Each row has a name. Each piece below is followed by the name of the row it came from, unless a question asks for something else. Each question is about the rows just above it. Places in a row count from 1.

D: [148 110  98 123 149 102 125 107]
K: [ 72 135 160 113 183  93 109 161]
H: [135  81 116 165 178 101 147 114]
X: [137  85 100 209 191 124  90 111]
A: [101 144 142 155 138 135  85 130]
J: [140 118 114 127 135 124 130 117]
Q: [131 106 121 142 145 108 102 117]
C: [127  89 130  98 159  60 139 123]
M: [161  99  75 145 169 103 127  97]
V: [ 90 145 155 142 150 125  95 150]
S: [147  76  87 180 186 108  79  94]
Row and place of [116] in the named rows:  H, 3
What comes right after [109] in the named rows?  [161]
The entry that follows [139]:  [123]

N: [104 184 139  95 110 151 142 174 141 123 112 143  75 143  94 146 143 139
 138  66 135  85 135 121 142 138 140 111 122 162 166 132 120 157]
U: [ 89 133 137 138 152  66 152  87 164 107 107 179 148 111 158 157 170 101
 123 144 102 120 112 114 141  97 110 160  90  95 146 155 149  62]
L: [136 106 126 149 117 140 151 167 147 118  98 151 164 136  99 133 149 138
 140 146 141 133 142 110 134 138 130 114 121 162  96 140  85 152]
Y: [162 115  81 131 127 134 145 121 163 107  95 178 152 125 138 157 171  47
  90 135 104 137 104 117 122  52  64 120 157 121 123 163 142 115]
What comes right after [52] in the named rows?  [64]
[145] is at row and place  Y, 7
[162 115  81 131 127 134 145 121 163 107  95 178 152 125 138 157 171  47
  90 135 104 137 104 117 122  52  64 120 157 121 123 163 142 115]  Y
Where in the named rows is [47]?  Y, 18

W: [107 106 111 125  98 133 127 114 104 158 128 139 142 134 100 133 159 105
 116 167 108 128  99 126 114  99 113 129 122 115 132 121 105  83 100 153
 152 130]
R: [112 152 115 122 121 140 138 158 132  84 118 144 123 151 113 147 135 114
 135 160 148 129 147 124 125 121 131 121 129 141 138 120 118 127 139 129
 139 125]
B: [128 158 196 100 145 135 126 151 147 107 105 143  87 148 120 150  88 138
 129 141 158 139 155 118 121 155  94 138 139 168 159 136 120 142 154 143
  86 104]
P: [138 132 146 111 147 116 126 134 139 100 131 150 145 134 129 144 123 129
 136 159 125 122 156 130 131 113 110 114 106 157 140 132 123 130 138 112
 119 114]
G: [148 105 120 131 153 126 133 129 106 146 140 115 131 103 138 105 136 152
 128  84 118 112 116 135 138 115 113 122 123 123 117 141 143 162 122  96
 124 151]
E: [126 142 161 114 122 142 128 138 132 136 109 134  89 143 115 137 109 124
 121 125 147 139 121 120 114 157 113 145 154 139 142 128 122 131 134 154
 111 121]
T: [127 104  77 147 105 116 125 105 113 153 144 120 161 116 126 110 167 106
 122 133 103 124 102 134 125 106 110 114 122  94 100 117 126 100  98 130
 168 143]
Z: [173 100 165  97 163 101 122 125 102 145 126 152 125 118 115 132 131 132
 127 137 111 106 131 139 121  95  68 112 107 158 128 147 122 137 114 105
 107 131]
Where do [126 142 161 114 122 142 128 138 132 136 109 134  89 143 115 137 109 124
 121 125 147 139 121 120 114 157 113 145 154 139 142 128 122 131 134 154
 111 121] appear?  E
[138 132 146 111 147 116 126 134 139 100 131 150 145 134 129 144 123 129
 136 159 125 122 156 130 131 113 110 114 106 157 140 132 123 130 138 112
 119 114]  P
[107 105]  B
[165  97]  Z

pim: [128 177 112 112 159 126 159  93 160 145 150  90  88 112  66 176 128 158
  98 130  85 126 180  81  72  98  82 119  81 104]
pomeg: [128 128 128 128 128 128 128 128 128 128 128 128 128 128 128 128 128 127
 127 128 128 128 128 128 128 128 128 128 128 128]
tum: [151 101 140 123 120 146 136 131 107 114 114 128 126  73  83 130 109 165
 136 155 114 186 150 143 152 114 150 155 156  74]
fana: [128 128 128 128 128 128 128 128 128 128 128 128 128 128 128 128 128 128
 128 128 128 128 128 128 128 128 127 128 128 128]
Mibob: [101 102 144 149 129 141  47 135  71 128 119 172 107 159 175 179 136 204
 177 123 155 106 101 138 167 112 128 152 149 137]
pani: [ 93 164 125 136 125 159 113 140 114 121 145 127  93 118 203 141 162  48
 117 167 134 161 147  93  93 105 145  70 127 161]
Gekof: [152 107 117 136  93 121 125 113 114 140 145 143 159 169  86  48 175 102
 143 105 154 143  82 122 118 155 119 185 139  70]
Which row holds [101 102 144 149 129 141  47 135  71 128 119 172 107 159 175 179 136 204
 177 123 155 106 101 138 167 112 128 152 149 137]?  Mibob
Row and place of [203] in the named rows:  pani, 15
[136  93 121 125 113 114 140 145 143 159]  Gekof
[128 128 128 128 128 128 128 128 128 128 128 128 128 128 128 128 128 128
 128 128 128 128 128 128 128 128 127 128 128 128] is in which row?  fana

